(in the rows, 128 means zero)
Each named move below is a turn or a mirror, shown by a few rows before and after it. Which moves, in which order, take the first row of each later pair to the second? The first pair is answered.
G (before |-> after):
[ 98 153  95 178 129 126 105  69 178 113 113  85 119  97  67  92 122  98
 157 121 164 156 112 106 132 104 105] |-> [ 96 148  96 171 137 123 114  70 188 114 110  91 117  97  67  96 116 107
 152 101 172 157 109 122 124 107 106]
[122 135 184  87 108 165 117 152 135 141 133 139 127  81 156 146 126 132
  94 159  97 166 123 132 130 136 148] |-> [122 136 180  85 110 163 121 155 139 141 131 142 126  81 155 148 122 134
  94 152  99 164 124 137 129 135 148]
[129 114 136  98 101 106  98 106 124 142 104 127 107 117  98 132 136 172
 104 109 146 124  69 101 140 134 109] |-> [132 118 137 104  94 106  87 105 113 141 113 123 112 118  98 130 142 162
 107 128 140 123  70  86 145 133 110]
[129 151 131 114 113 138 128 125 107 107 144 116 131 116 124 147 156  92
 164 179 124 123 127  91 169 128 119] |-> [122 133 131  84 139 125 175 129 161 120 109 141 121 107 125 161 126 134
 140  91 158 132 119 167 142 133 120]
T (before |-> after):
[182 135 155 108 167 154 155 132 128 107 107 155 129  98 166 115 123 130
 103 102 119 103 155 153 142 141 125] |-> [169 141 171  92 161 150 156 128 138 102 107 147 131  82 158 129 127 139
 113 107 121 107 151 155 150 131 109]
[112 122 125 114 120 131 132 106 145 137 129 103 141 120 109 144 126 143
 155 130 135 121 127 131 145 115 103] |-> [112 118 123 124 124 134 125 107 148 160 137 101 149 138 108 136 125 143
 149 131 135 115 126 131 135 111 117]
[138  96  62 141 140 119 126 107 145 169 106  99 131 163  83 112 117 136
 122  82 151 111  97 144 117 136 151] |-> [157  93  43 145 142 119 133 110 137 139 104 109 124 156  94 109 122 123
 116  75 147 115 105 147 123 153 146]
[147 116 100 129 161 131 168 135 132  99 114 100 142  98  85  90 164 115
 109 125 158  89 115 139 126 163  99] |-> [136 121 111 119 156 130 167 131 141  98 114  95 144  89  77 101 165 125
 116 130 160  93 113 137 130 156  86]
S (before |-> after):
[127 123 128 101 112 133 154 104 148 118 106 127 117  89 125 117 141 139
 116 138 123 142 124 169 119 132 104] |-> [152 126 117 129 112 140 138 117 113 116 126 137 118 108 148  97 151 111
 102 161 104 136 136 150 116 147 123]
[109 128 136 141 131 129 117 137 130 170 136 143 150 153 143 122 116 125
 115 139 131 115 131 132 108 125 157] |-> [ 97 126 133 137 127 127 114 125 139 174 128 126 153 150 120 129 115 131
 134 143 136 114 121 123 115 114 145]
[155 109  98 160 117 128 137 143 121 109 124 162 115 136 151 109 121 100
 113 104 120 125 145 120 121 154 139] |-> [129 107  91 146 103 119 122 114 137 118 108 112 133 125  94 120 126 107
 158 128 133 116 121  86 143 128 109]
Now pairs of rows:
(two moves a pair)
[131 130 144 123 135 134 154 150 136 150 128 146 130 124 150 119 118 135
 108  89 137 147 112 169 116 114 147] |-> [139 128 139 124 133 133 158 152 133 127 125 151 125 113 153 122 123 132
 107  86 133 151 119 170 120 122 139] : T T
[126  93 121 128 168 114 169  99 168 151  98 135 151 146 110 119 119 172
 141  68 171 152  89 150 112 129 128] |-> [170  94  91 181 169 128 142 117 103 146 133 147 153 183 149  81 137 118
 119 109 139 136 113 110 108 154 167] : T S
[129 122 125 102 126 120 112 137 136 131 106 109 146 161 123 166 123 137
 155 114 153 140 117 110 143 101 133] |-> [147 118 121 113 138 126 121 152 130 139 112 133 140 173 150 156 119 134
 128  98 150 140 129 130 125 113 157] : T S
[106 135 127 114 104 160 106 104 125 154 150 115 173 133 161 141 120 114
 160 170  77 124 142 111  75 142 103] |-> [ 93 129 132  91 110 153 123  98 160 159 127 115 170 121 147 156 107 141
 161 137  95 129 132 138  71 136  88] : T S
[ 95 153 123 146  99  96 127 125 170 135 135 138  97 156 161 153  79 126
 115 145 104 118  96 135 136 114 150] |-> [ 98 150 109 154  95  95 118 117 165 134 135 126 103 160 149 147  83 119
 123 154 106 110  91 119 141 111 148] : T S
[125 114 116 150 136 144 101 140 124 135 127 114 161 147 113 108 135 119
 108 168 143  92 144 106 158  95 141] |-> [113 124 137 131 128 142 102 138 132 129 124 110 161 126 107 123 139 131
 120 177 143  99 141 105 167  83 125] : S G
[125 156 158 107 149 131 129 160 142 138 106 132 128 109 158 134 124 154
 115  88 107 135 161 154  94 127 159] |-> [130 143 131 116 157 122 130 150 150 151  96 121 136 124 139 125 117 153
 119  71 121 127 153 156  89 127 165] : S G
[102 133 123 117 117 117 122 129 128 164 137 115 127 142 131 111 113 125
 140 122 123 117 110 130 122 114 140] |-> [103 136 128 124 116 120 115 136 116 160 146 117 124 143 140 106 117 117
 137 131 117 119 116 126 125 116 143] : S G
[164 110 113 169 141 123 127 148 102 136 139 151 122 170 135 100 142  94
  93 128 124 118 137 118  95 158 153] |-> [131 104 105 150 128 108 116 108 131 148 115  94 139 158  63 117 142 115
 147 142 147 109 105  93 116 125 113] : G S
[ 94 128 170  82 134 111 137 121 167 121 115 128 130  90 111 148 118 165
 147 110 144 139 108 163 125 102  87] |-> [148 139 159 127 135 130 128 155  98  77 157 174 111 106 186 114 140 111
 102 139 102 145 150 143 120 143 124] : S T
[133 125 127 120 124 123 117 121 140 131 126 112 125 116 102 127 132 131
 143 115 134 131 126 116 136 114 117] |-> [138 122 120 130 127 125 113 123 137 149 132 116 128 135 102 118 129 129
 137 113 135 126 125 118 128 113 131] : T T
[105 133 131 121 139 125 135 114 136 153 139 110 129 139 114 124 137 142
 143 132 130 131 129 136 131 110 120] |-> [120 135 136 132 137 135 131 129 114 146 155 128 122 146 143 116 143 128
 127 140 113 131 142 131 130 120 134] : S G
[171 119  95  93 160  87 146 138 111 103 171 136 135 152 142  92 143 107
 102  98 130 150 158 119 108 156 178] |-> [141 111  87  68 155  69 146 106 152 118 138  90 150 141  76 110 139 132
 143  91 157 146 129 114 119 130 142] : S G
[149 141 124 163  97 137 122 133  86 110 152 144 114 148 151  99 122  90
 102 172  83 141 147  90 134 123 124] |-> [152 126  91 175 101 126 113 112  97 128 136 116 127 165 113  89 117  90
 120 167  99 130 132  80 131 114 122] : G S
[145 104  96 100 108 124 130 110  99 128 108 115 150 120 103 147 129 164
 147 130 142 111 118 130 157 129 134] |-> [152 106 103 103 122 132 145 130 100 133 114 150 140 127 139 142 121 166
 114 103 138 117 132 161 138 141 154] : T S
[147 142 120 165 151 157 150 135 123 140 158 148 147 151 165 105 102 146
 100 113 124 123 152 186 119 162 156] |-> [141 137  86 179 132 150 118 103 107 140 156  89 167 156 106  95 116 127
 149 165 127 104 135 120 147 141 131] : S T
[139 147 118 125 115 128 161 128 134 165 116 127 123 127 146 116  94 120
 108  96  98 141 131 148 113 109 151] |-> [153 146  93 143 108 129 141 118 105 150 126 109 126 134 133 104 107  92
 122 127  88 133 131 108 126 115 146] : S T
[121 144 151 130 135 131 134 155 126 152 137 157 137 141 152 128 127 118
 115 133 116 125 142 147 115 131 148] |-> [112 143 132 133 119 124 115 131 120 146 132 116 150 137 111 127 139 109
 153 165 121 120 129 105 137 118 125] : T S
[134 117 122 128 149 134 135 152 121 120 105 157 117 126 164 129 124 154
 132  94 130 139 137 143 114 130 140] |-> [107 124 133 116 131 128 119 130 125 120 102 118 131 110 123 144 132 157
 174 129 133 137 122 107 138 107 107] : G S
[111 118 153 148 115 168 132 130 127 175 155 121 160 136 145 142 137 128
 160 135 147 117  95 131 131  72 108] |-> [116 112 143 150 125 165 138 131 134 187 147 127 157 143 144 138 130 133
 148 112 155 115  94 148 119  76 120] : T S
[107 138 132 124 132 125 102 162 126 179 134 108 139 150 143 111 102 117
 125 143 118 114 132 100  98 119 153] |-> [ 98 132 118 107 129 110 109 141 151 165 110  88 140 131 107 123 100 133
 147 130 136 113 116 102 110 112 121] : T S
[120 140 143 132 135 136 111 143 126 187 150 124 138 164 148 112 132 124
 111 145 130 123 132 120 108 119 157] |-> [108 132 125 119 124 122 109 115 146 170 127  89 145 146  96 123 132 133
 147 145 147 119 111 105 130 107 121] : T S
[156 135 106 167 128 126 121 144  85 119 148 132 133 143 153 106 140  93
 123 165 116 118 157 110 127 151 148] |-> [146 122  80 167 131 111 112 119 103 137 128  97 146 153 109 106 135 101
 150 158 139 103 134 101 131 136 136] : G S
[142 117  88  80 130 159 156 108 178 131 149 149 148 151 108 125 112 149
 154  83 121 147  99 125 102 106 130] |-> [167 115  72 112 131 164 143 118 144 128 167 160 149 170 131 104 121 119
 138 104 105 143 109 110  98 119 157] : T S
[118 149 183  90 120 137 130 157 123 111 140 160 117 107 162 143 131 133
 106 132 116 154 138 142 139 120 108] |-> [119 152 175 105 110 139 105 145 104 112 147 133 129 117 144 134 142 117
 127 175 107 147 136 101 153 112 101] : G S
[194 110  85 144 159 116 142 117 127  91 110 143 115 142 115 100 128 113
 108  80 136 136 142 155 112 150 140] |-> [178 114  78 141 142 110 122  92 124  79 105  99 128 128  73 106 140 109
 154 121 138 130 127 109 141 131 109] : S T
[126 120 161 100 129 112 158 133  94  64 128 122  86  57 158 160 154 158
 141 138 137 127 133 103 147 158  95] |-> [135 112 153 104 142 109 173 141 101  68 122 139  79  61 169 154 142 163
 121 109 143 129 136 128 133 167 104] : S G
[128 122 112 151 120 135 137 145 117 121 129 132 129 144 134 107 133 100
 140 132 121 112 132 105 117 129 161] |-> [106 116 117 133 118 127 143 131 148 135 110 117 134 139 104 121 124 122
 156 113 141 112 118 115 119 111 145] : S T
[117 113 122 175 145  88 141 148 172 164  87 129 106 119 109 127  60 156
 100  69 167 139 127 175 122 126 161] |-> [155 117  79 229 133  96 102 145 106 147 115 110 113 146 116  90  85  97
 109 133 140 119 140 106 136 142 178] : T S
[136 110  95 167 142 129 127 141 118 175 136 134 136 176 133  98 120 116
 108 106 142 116 127 140  95 131 185] |-> [169 116  80 150 131 127 152 144 101  67 124 152 110 117 145 112 139 103
 113 101 132 135 141 141 127 165 135] : T T
[118 123 162 137 143 131 109 121 112  98 127 145  68 125 140 113 146 106
 129 137 111 123 123 120 133 145 115] |-> [ 96 128 180 122 136 130 105 116 123 118 124 135  75 123 128 122 143 119
 142 148 118 124 115 120 135 129 109] : T T
[ 97 139 137 125 131 136  72 153 134 159 159 143 148 137 153  83 141 124
 124 151 121 139 156  93 148 117 179] |-> [ 73 132 132  96 126 120  83 127 171 151 128 113 153 114 101 107 138 148
 157 132 148 141 133  99 165 101 136] : T S
[ 79 155 177  82 119 121 124 121 163 128 104 131 121  99 150 181 117 152
 141 130 109 105 105 122 104 129 101] |-> [115 156 165 111 133 130 127 149 130 124 124 172 107 123 203 157 118 128
 102 121  89 106 128 131  83 157 139] : S G
[ 81 155 165 110 123 101 105 127 154 192 140 107 139 120 100 128 121 163
 138 150 145 126 114 126 118  77 135] |-> [142 136 109 162 143 105 109 144 119 190 151 138 131 168 132  84 122 124
  96 126 135 114 132 134  90 117 185] : T T
[124 120 116 120 138 129 136 141 137 140 114 150 118 136 135 103  98 127
 115  89 151 132 121 161 104 135 143] |-> [ 95 133 135  99 120 124 124 121 148 136 108 117 130 112  99 125 105 138
 154 119 153 134 106 134 129 112 107] : G S
[114 102 118 104 116 140 129 105  98 155 169 109 127 147 112 103 120 116
 135 177 197 132 172  90 150 142 169] |-> [134  99 103 112 119 138 136 107  84 124 168 123 119 140 121  99 129 104
 127 168 195 135 181  90 153 160 166] : T T
[151 119 115 117 123 125 112 141  94  77 127 159 108 135 120 153 128 119
 125 146 123 108 131 112 139 158 132] |-> [118 127 143  91 111 124 105 131 116  95 122 141 113 121  98 171 126 140
 143 160 131 110 119 111 148 133 115] : T T
[125 135 209  86 122  78 159 154 153  54 116 107 127  59 144 132 136 147
 136 156 148 165 144  60 199 134  27] |-> [ 75 131 236 104 134  79 125 149 184 213 131  76 165 142 122 112 105 171
 132 171 165 138 123  57 156  78  91] : T T
[116 140 153 108 112 145 119 126 138 149 189 133 140 139 141 109 132 104
 132 188 102 118 116  92 146 112 126] |-> [ 99 131 165  91 124 140 140 124 178 181 170 141 140 146 131 121 112 135
 118 143 127 120 106 138 127 103 132] : S T
[162 120 136 128 112 139 172 133 107 108 140 146  95 120 187 102 135 117
  80 101  93 147 132 158 127 160 124] |-> [132 122 117 137  85 131 127  92 105 130 138  66 127 129 113 104 148 108
 145 170  98 123 106  80 162 126  94] : S T
[130 152 129 185 156 126 133 174  93  88 124 169 102 108 134 122 155  72
 100 100  74 166 185 133 106 135  59] |-> [105 158 142 168 138 124 120 160  99  83 122 137 110  86 103 140 166  82
 133 130  75 168 174 106 129 113  30] : T S
[103 132 166 116 129 133 135 143 131 133 139 131 132 107 141 145 119 140
 116 142 125 143 128 150 124 121 132] |-> [111 127 154 121 138 131 142 146 134 139 135 140 130 117 145 140 116 142
 109 124 128 140 130 161 117 128 141] : S G
[127 121 111 121 108 142 160 115 159 133 138 137 122 106 116 142 124 125
 115 110 140 126 113 139 128 140 133] |-> [139 125 104 138 104 148 149 122 135 116 149 142 117 109 130 130 134 103
 113 131 127 126 123 120 138 152 136] : S T
[113 132 171  98 143 127 110 137 143 124 118 151 110 123 137 158 118 125
 112 130 115 152 133 113 104 137  91] |-> [115 137 169 107 137 128  98 140 130 120 127 145 114 125 138 153 125 114
 115 148 107 149 135  95 111 137  93] : G S
[122 120 143 128 125 128 133 132 137 152 139 150 123 139 138 126 102 156
 109 100 132 122 126 156 108 115 148] |-> [125 114 125 139 127 123 128 127 132 158 137 142 127 152 128 115 101 149
 113 103 134 114 123 148 109 113 154] : S G
[ 96 124 164 149 135  94 135 120 128 131 108 168 119  40 159 136 105 164
 127 125 172 154 126 182 172 108  98] |-> [127 114 140 179 148  98 135 135 105 133 120 193 113  67 189 112 106 142
  97 116 163 148 141 189 152 132 132] : S G
[179  99 132 168 136  99 143 124  89 126 162 198 102 160 126  92 162 113
  69 139 127 156 131 106 126 140 139] |-> [151  92 116 155 120  82 123  85 114 142 139 135 127 156  48 102 164 124
 123 161 149 146  99  70 149 105 103] : G S
[125 122 172 100 132 138 148 155 139 135 134 159 118 107 160 149 121 152
 106 118 125 141 150 152 110 129 132] |-> [132 108 145 108 140 129 152 148 152 152 120 155 120 125 143 141 111 156
 106  89 141 134 139 162  99 133 137] : S G
[ 98 135 140 125 142 120 147 148 125 113 186 145 101 108 133 150 114 131
 146 108 185 147 125 174 152  87 138] |-> [ 98 131 137 133 147 120 138 150 127 140 190 145 105 127 136 142 109 130
 141 105 189 140 126 172 143  81 158] : T T
[ 99 150 201 101 105 155 147 116 158 131 119 137 143 110 151 188 115 143
 110 118 125 160 125 161 104 120 114] |-> [122 150 179 154 105 167 112 122 109 163 154 129 158 161 171 148 125  98
  98 168 100 140 140 116  94 128 158] : T S
[134 126 127 139 148 132 142 145 130 143 125 148 111 148 147 111 122 138
  85 100 143 135 141 159 100 130 152] |-> [142 126  93 162 131 130 110 124  99 129 133 108 121 156 113 100 144 108
 120 150 134 121 135  96 124 126 138] : S T
[156 102  81 156 123 127 117 107 110 115 109 119 138 119 103 110 113 130
 149 106 116 115 108 108 137 149 137] |-> [152  98  85 147 128 127 131 111 122 116 101 133 132 116 111 113 105 142
 135  80 124 118 109 134 127 152 139] : G S
[152 100  94 126 117 113 140 106 118 104 141  79 132 110  91 118 144 113
 124 110 148 122 120 108 141 141 113] |-> [155 103 115 110 129 120 164 128 128 102 140 117 116 103 125 125 134 129
  93  73 149 134 130 153 124 151 124] : T S
